In the rows, zero is written as 128.
Each path below is one point turned by a fixed rotation once a step. After each direction that follows a path, write how fast that rotation turns it, in degrees per step (0 if it stays still).
Each turn is a multiple of 5 degrees from 10 to 175, or 0.
Each row of a path follows its step; steps can be skipped.
Rotation 1:
step 0: [134 128 131 130 128 130 126 132 137 125 132 123 119 124 132 136 128 120
 129 127 138 120 127 116 126 132 123 126 130 125 127 132 121 130 131]
step 3: [124 123 132 130 129 127 132 134 122 134 131 130 130 125 125 139 135 139
 124 126 132 118 122 126 130 121 132 130 122 125 127 127 125 129 138]
step 4: [126 136 127 129 131 128 124 126 131 125 128 130 123 139 119 133 123 129
 133 130 126 126 143 132 133 117 132 126 135 127 128 126 128 127 133]
step 5: [121 128 139 130 129 124 128 132 131 128 132 119 133 124 129 122 120 132
 122 127 121 131 122 130 123 132 135 127 137 130 125 129 124 125 139]
step 6: [132 123 128 126 125 127 119 124 121 125 129 124 120 120 119 130 128 134
 134 136 131 123 133 122 125 131 122 133 128 131 115 127 124 123 128]
step 7: [126 128 131 125 129 127 127 130 135 122 142 129 131 122 141 129 135 126
 134 129 130 127 135 127 135 126 131 118 136 126 126 131 131 123 126]
step 10: [129 126 128 131 130 128 122 132 138 140 133 125 131 130 119 135 138 119
 129 127 129 133 132 124 126 120 132 128 128 122 126 131 126 133 133]
step 11: [130 130 126 127 133 128 120 122 138 122 123 122 118 131 128 128 122 130
 127 124 126 133 127 124 130 134 140 130 133 134 137 122 125 128 133]
step 12: [126 127 133 128 128 131 122 127 127 128 134 124 134 115 126 132 120 129
 124 130 140 125 119 130 126 131 131 128 119 121 124 124 124 131 130]
step 13: [137 131 123 131 130 128 128 130 120 131 130 130 122 126 125 135 132 132
 133 124 132 122 137 121 134 123 132 121 133 125 131 117 123 119 128]
[124 130 128 128 130 127 127 127 128 127 127 129 130 127 126 126 125 126
 127 131 126 130 127 127 133 129 128 129 130 128 133 129 128 129 128]
110
[130 125 126 127 127 130 126 129 132 128 127 127 128 125 127 127 129 124
 125 125 130 129 128 128 130 127 126 128 127 131 131 129 128 128 127]
35
[131 131 126 125 128 128 129 128 127 129 130 127 129 128 127 131 131 127
 128 129 127 124 130 126 132 127 129 129 129 125 127 132 127 128 126]
115
Rotation 2:
step 2: [115 127 128 124 127 134 127 122 121 140 135 127 123 121 135 125 133 126
 122 126 128 124 126 131 124 127 130 125 126 127 125 138 134 124 122]
step 4: [137 121 124 131 132 127 128 133 135 123 128 127 125 130 123 130 136 130
 125 138 139 123 133 130 124 129 131 131 121 130 121 134 122 119 133]
step 5: [131 123 133 117 134 139 132 129 129 132 134 125 121 127 130 126 126 127
 128 127 131 119 117 126 133 122 128 126 123 135 121 135 129 121 130]
step 6: [119 133 125 134 126 138 130 124 137 124 139 131 122 134 135 130 125 123
 129 116 129 127 122 129 130 128 133 120 130 128 129 127 127 124 131]
step 8: [132 125 134 126 136 140 127 124 125 131 134 128 135 128 118 129 137 128
 121 138 125 124 127 124 132 123 123 128 135 130 124 135 128 125 125]
step 9: [128 134 124 137 132 140 124 124 135 133 130 129 125 131 128 125 120 126
 122 122 127 132 126 130 129 126 116 129 127 129 118 132 119 128 131]
step 11: [124 125 134 129 132 136 125 123 116 118 132 128 122 123 125 126 138 128
 122 136 129 126 120 125 131 131 138 129 125 130 132 129 124 130 121]
step 12: [123 126 129 138 126 143 132 126 127 132 131 137 128 121 123 129 129 132
 124 122 126 137 125 124 122 119 130 134 122 129 123 125 128 127 127]
step 14: [126 127 131 121 131 130 126 125 124 125 127 132 118 126 127 124 127 137
 126 132 139 116 132 129 136 131 131 131 136 130 124 134 119 127 122]
step 15: [120 132 125 126 125 139 135 128 127 132 131 135 123 123 137 120 133 132
 122 119 127 129 122 124 123 131 126 132 134 136 128 136 129 131 125]
[128 127 126 130 124 128 129 126 124 127 129 131 133 128 127 130 131 128
 128 129 128 129 129 132 129 125 127 129 127 129 130 128 129 127 128]
80
[130 129 127 133 128 126 124 129 129 125 127 128 128 127 128 125 127 126
 132 127 130 127 130 127 125 127 128 128 129 129 130 129 130 126 128]
115
[128 126 126 129 132 128 128 123 129 129 129 132 128 129 130 127 127 131
 130 127 127 128 124 126 128 128 126 130 129 126 131 128 128 127 127]
120
